In the data rows, 128 means zero.
Some points:
[127, 146, 125, 143, 125, 115, 106, 163, 143, 133, 100, 130, 165, 153, 99, 110, 85, 163, 132, 164, 106, 140, 140, 132, 148, 128, 127, 114, 139, 109, 78, 151]
[109, 157, 98, 140, 122, 140, 146, 118, 117, 127, 114, 106, 137, 128, 117, 136, 168, 98, 139, 138, 125, 107, 93, 92, 122, 112, 122, 158, 138, 77, 147, 152]
[102, 141, 129, 128, 179, 99, 143, 122, 142, 125, 78, 94, 97, 101, 85, 175, 113, 131, 176, 103, 126, 125, 151, 129, 138, 151, 121, 139, 101, 102, 99, 127]
[140, 146, 164, 158, 147, 110, 154, 180, 127, 115, 127, 145, 155, 111, 179, 125, 117, 137, 143, 127, 84, 139, 103, 113, 118, 82, 140, 177, 138, 102, 157, 117]
[171, 130, 169, 112, 124, 142, 151, 137, 122, 153, 113, 164, 122, 93, 92, 119, 161, 163, 104, 159, 159, 142, 122, 125, 65, 133, 155, 154, 138, 132, 100, 172]
[115, 162, 119, 145, 138, 125, 158, 135, 107, 138, 166, 148, 107, 118, 117, 193, 75, 99, 118, 124, 146, 96, 142, 122, 101, 127, 140, 115, 94, 159, 93, 129]
[131, 99, 161, 135, 72, 150, 104, 113, 133, 103, 133, 140, 113, 131, 88, 126, 151, 112, 176, 118, 136, 148, 127, 94, 156, 113, 97, 123, 99, 146, 123, 97]
[158, 86, 90, 157, 155, 143, 135, 107, 154, 119, 127, 133, 119, 127, 100, 131, 84, 149, 152, 152, 128, 81, 139, 137, 130, 128, 112, 133, 120, 167, 130, 77]
[125, 139, 120, 133, 111, 109, 73, 118, 98, 118, 127, 130, 130, 101, 158, 86, 100, 87, 137, 148, 113, 113, 133, 183, 128, 138, 128, 155, 111, 126, 83, 134]
[163, 96, 99, 125, 98, 74, 136, 149, 136, 92, 152, 125, 125, 175, 125, 126, 145, 151, 110, 134, 149, 109, 101, 71, 91, 130, 152, 119, 127, 74, 153, 123]
[112, 138, 133, 106, 97, 132, 160, 161, 139, 157, 161, 110, 121, 90, 108, 122, 108, 108, 131, 164, 120, 128, 126, 132, 143, 109, 134, 106, 62, 135, 127, 148]
[101, 150, 65, 89, 101, 153, 128, 131, 140, 107, 116, 152, 147, 125, 131, 122, 90, 141, 132, 83, 124, 149, 135, 126, 130, 124, 111, 125, 137, 112, 109, 146]
[85, 102, 115, 182, 120, 104, 155, 147, 128, 106, 105, 136, 115, 145, 133, 142, 140, 143, 124, 142, 112, 184, 105, 125, 144, 139, 95, 171, 140, 158, 80, 154]
[129, 57, 110, 134, 151, 136, 144, 155, 102, 139, 93, 144, 143, 122, 135, 67, 122, 115, 132, 99, 122, 120, 142, 150, 119, 126, 161, 105, 136, 142, 128, 142]
[100, 150, 138, 96, 123, 128, 151, 135, 119, 108, 168, 127, 133, 146, 91, 109, 142, 92, 133, 114, 128, 152, 127, 122, 120, 117, 161, 129, 184, 126, 135, 115]
[114, 126, 153, 145, 135, 128, 123, 98, 134, 105, 84, 109, 172, 102, 106, 130, 99, 122, 116, 112, 120, 116, 142, 93, 138, 156, 122, 110, 100, 136, 156, 185]
[113, 108, 127, 150, 122, 162, 57, 107, 161, 111, 145, 162, 124, 158, 126, 150, 146, 129, 91, 91, 134, 129, 119, 129, 119, 114, 172, 130, 83, 117, 124, 108]
[172, 72, 160, 102, 125, 107, 112, 132, 124, 155, 132, 148, 67, 143, 133, 149, 92, 121, 136, 108, 114, 154, 108, 174, 118, 97, 113, 109, 137, 96, 189, 153]
[146, 141, 150, 80, 153, 96, 127, 105, 132, 159, 115, 145, 172, 153, 159, 155, 150, 130, 132, 120, 110, 137, 161, 87, 139, 83, 150, 153, 161, 139, 88, 130]
[127, 95, 132, 129, 90, 118, 130, 129, 180, 128, 165, 79, 147, 137, 157, 158, 141, 118, 161, 114, 175, 114, 135, 154, 131, 137, 118, 120, 102, 110, 127, 93]
[108, 147, 139, 67, 137, 112, 143, 98, 147, 87, 125, 132, 114, 133, 98, 80, 125, 150, 135, 127, 74, 129, 118, 149, 148, 134, 121, 136, 119, 168, 100, 119]
[171, 153, 148, 185, 150, 107, 165, 109, 127, 111, 145, 126, 146, 149, 124, 113, 124, 130, 118, 95, 158, 128, 152, 130, 100, 77, 101, 78, 103, 126, 123, 97]
[139, 147, 120, 119, 145, 107, 139, 119, 140, 143, 150, 145, 107, 131, 164, 122, 157, 105, 71, 117, 136, 135, 116, 133, 131, 150, 155, 138, 140, 119, 122, 144]
[185, 111, 107, 147, 107, 97, 82, 132, 140, 133, 144, 142, 161, 96, 100, 133, 156, 110, 146, 119, 121, 182, 132, 107, 124, 136, 125, 133, 134, 143, 133, 106]
[139, 130, 104, 120, 129, 153, 123, 167, 132, 158, 98, 146, 125, 129, 126, 137, 153, 124, 83, 109, 122, 137, 122, 117, 150, 159, 82, 147, 135, 144, 144, 139]
[124, 89, 149, 156, 143, 149, 99, 101, 128, 108, 153, 137, 125, 133, 113, 128, 169, 135, 128, 161, 117, 81, 153, 126, 112, 98, 58, 116, 150, 110, 130, 154]
[112, 114, 130, 109, 128, 154, 164, 135, 181, 108, 110, 150, 124, 104, 169, 158, 131, 126, 112, 149, 144, 94, 132, 96, 125, 126, 134, 79, 140, 200, 150, 133]
[132, 148, 94, 142, 103, 136, 172, 73, 153, 125, 125, 121, 126, 110, 143, 136, 135, 143, 106, 134, 65, 141, 131, 120, 180, 133, 141, 102, 115, 110, 97, 142]
[160, 136, 108, 142, 94, 115, 85, 107, 129, 124, 171, 124, 124, 135, 129, 121, 143, 172, 184, 123, 93, 131, 171, 160, 90, 161, 128, 115, 156, 155, 159, 152]
[105, 103, 142, 125, 145, 141, 111, 108, 121, 146, 140, 71, 130, 150, 116, 146, 120, 126, 111, 115, 151, 172, 132, 157, 105, 105, 109, 106, 126, 159, 157, 80]
[113, 149, 182, 160, 87, 121, 136, 123, 106, 135, 107, 116, 120, 98, 148, 119, 70, 143, 134, 155, 126, 127, 123, 108, 127, 155, 138, 131, 141, 152, 158, 106]
[138, 154, 131, 125, 99, 136, 123, 143, 114, 95, 126, 122, 108, 135, 113, 111, 118, 111, 76, 75, 141, 125, 185, 136, 157, 182, 121, 175, 151, 122, 131, 127]
[88, 165, 116, 138, 107, 144, 109, 163, 125, 120, 72, 118, 127, 122, 144, 153, 144, 122, 160, 117, 139, 99, 170, 158, 121, 112, 164, 130, 98, 147, 143, 118]
[108, 119, 151, 105, 175, 99, 110, 153, 131, 102, 161, 159, 152, 124, 134, 140, 129, 124, 121, 150, 142, 131, 110, 143, 116, 180, 133, 134, 145, 105, 143, 142]
[140, 175, 129, 121, 130, 141, 146, 127, 115, 104, 112, 179, 125, 148, 130, 139, 163, 137, 129, 128, 133, 113, 82, 176, 191, 142, 101, 87, 126, 113, 136, 123]
[99, 107, 131, 113, 104, 90, 142, 130, 131, 157, 147, 156, 151, 153, 133, 99, 158, 175, 96, 157, 134, 127, 168, 122, 121, 121, 89, 154, 117, 96, 137, 93]
[110, 113, 141, 134, 94, 109, 111, 122, 112, 144, 97, 110, 129, 118, 102, 140, 113, 102, 112, 109, 115, 99, 94, 151, 156, 122, 138, 108, 190, 153, 104, 120]
[161, 111, 107, 96, 157, 153, 123, 158, 58, 95, 119, 81, 143, 109, 135, 144, 142, 96, 97, 185, 113, 151, 158, 142, 111, 113, 156, 137, 132, 130, 142, 113]
[104, 118, 69, 115, 97, 109, 98, 57, 108, 99, 112, 135, 102, 147, 136, 129, 106, 118, 136, 149, 171, 124, 113, 131, 107, 109, 99, 119, 128, 120, 137, 124]
[114, 113, 137, 129, 123, 140, 137, 138, 149, 140, 96, 95, 100, 101, 170, 99, 139, 120, 138, 121, 142, 93, 127, 126, 123, 143, 129, 94, 135, 113, 87, 142]
[112, 112, 136, 109, 140, 159, 127, 131, 63, 185, 154, 127, 131, 140, 136, 150, 131, 137, 115, 118, 95, 106, 103, 119, 114, 147, 151, 147, 107, 116, 148, 127]
[131, 135, 126, 106, 134, 151, 159, 92, 98, 165, 132, 121, 158, 142, 160, 142, 135, 109, 165, 111, 162, 148, 125, 155, 113, 174, 144, 140, 129, 144, 123, 104]
[126, 180, 117, 136, 145, 114, 130, 114, 160, 143, 113, 104, 151, 179, 117, 89, 136, 91, 136, 123, 131, 132, 101, 139, 115, 120, 121, 151, 92, 156, 154, 143]
[102, 123, 105, 145, 168, 115, 80, 117, 141, 139, 140, 126, 78, 44, 107, 108, 141, 168, 146, 129, 144, 138, 137, 131, 135, 126, 136, 99, 134, 114, 151, 81]
[165, 142, 135, 125, 144, 138, 125, 160, 102, 126, 153, 82, 135, 126, 153, 129, 144, 186, 120, 99, 143, 102, 77, 105, 153, 108, 116, 136, 135, 142, 112, 171]
[148, 114, 145, 149, 166, 133, 137, 140, 117, 158, 151, 129, 93, 141, 141, 114, 119, 131, 155, 167, 181, 141, 151, 109, 189, 101, 176, 153, 125, 134, 160, 179]
[142, 129, 155, 114, 171, 161, 113, 160, 110, 154, 129, 141, 106, 169, 151, 116, 118, 115, 140, 151, 77, 153, 121, 89, 102, 173, 122, 99, 127, 95, 103, 101]
[129, 165, 131, 126, 134, 188, 162, 123, 170, 141, 138, 121, 141, 120, 111, 116, 97, 126, 98, 138, 144, 123, 86, 120, 127, 92, 126, 158, 164, 94, 134, 109]
These points spread out most along one direction. Take the direction at right angles to it along which they spread out most. Go by this last direction. Where along it does each point below lie, from 0 to 99? The average is 50, and the first point in the table lies past the average. One standard deviation of the points above along it is 16.
[142, 129, 155, 114, 171, 161, 113, 160, 110, 154, 129, 141, 106, 169, 151, 116, 118, 115, 140, 151, 77, 153, 121, 89, 102, 173, 122, 99, 127, 95, 103, 101] 42
[140, 146, 164, 158, 147, 110, 154, 180, 127, 115, 127, 145, 155, 111, 179, 125, 117, 137, 143, 127, 84, 139, 103, 113, 118, 82, 140, 177, 138, 102, 157, 117] 47
[131, 135, 126, 106, 134, 151, 159, 92, 98, 165, 132, 121, 158, 142, 160, 142, 135, 109, 165, 111, 162, 148, 125, 155, 113, 174, 144, 140, 129, 144, 123, 104] 51
[102, 141, 129, 128, 179, 99, 143, 122, 142, 125, 78, 94, 97, 101, 85, 175, 113, 131, 176, 103, 126, 125, 151, 129, 138, 151, 121, 139, 101, 102, 99, 127] 74
[140, 175, 129, 121, 130, 141, 146, 127, 115, 104, 112, 179, 125, 148, 130, 139, 163, 137, 129, 128, 133, 113, 82, 176, 191, 142, 101, 87, 126, 113, 136, 123] 64
[139, 130, 104, 120, 129, 153, 123, 167, 132, 158, 98, 146, 125, 129, 126, 137, 153, 124, 83, 109, 122, 137, 122, 117, 150, 159, 82, 147, 135, 144, 144, 139] 59
[113, 149, 182, 160, 87, 121, 136, 123, 106, 135, 107, 116, 120, 98, 148, 119, 70, 143, 134, 155, 126, 127, 123, 108, 127, 155, 138, 131, 141, 152, 158, 106] 61
[115, 162, 119, 145, 138, 125, 158, 135, 107, 138, 166, 148, 107, 118, 117, 193, 75, 99, 118, 124, 146, 96, 142, 122, 101, 127, 140, 115, 94, 159, 93, 129] 63
[171, 153, 148, 185, 150, 107, 165, 109, 127, 111, 145, 126, 146, 149, 124, 113, 124, 130, 118, 95, 158, 128, 152, 130, 100, 77, 101, 78, 103, 126, 123, 97] 34
[104, 118, 69, 115, 97, 109, 98, 57, 108, 99, 112, 135, 102, 147, 136, 129, 106, 118, 136, 149, 171, 124, 113, 131, 107, 109, 99, 119, 128, 120, 137, 124] 41
[114, 126, 153, 145, 135, 128, 123, 98, 134, 105, 84, 109, 172, 102, 106, 130, 99, 122, 116, 112, 120, 116, 142, 93, 138, 156, 122, 110, 100, 136, 156, 185] 71
[112, 114, 130, 109, 128, 154, 164, 135, 181, 108, 110, 150, 124, 104, 169, 158, 131, 126, 112, 149, 144, 94, 132, 96, 125, 126, 134, 79, 140, 200, 150, 133] 62
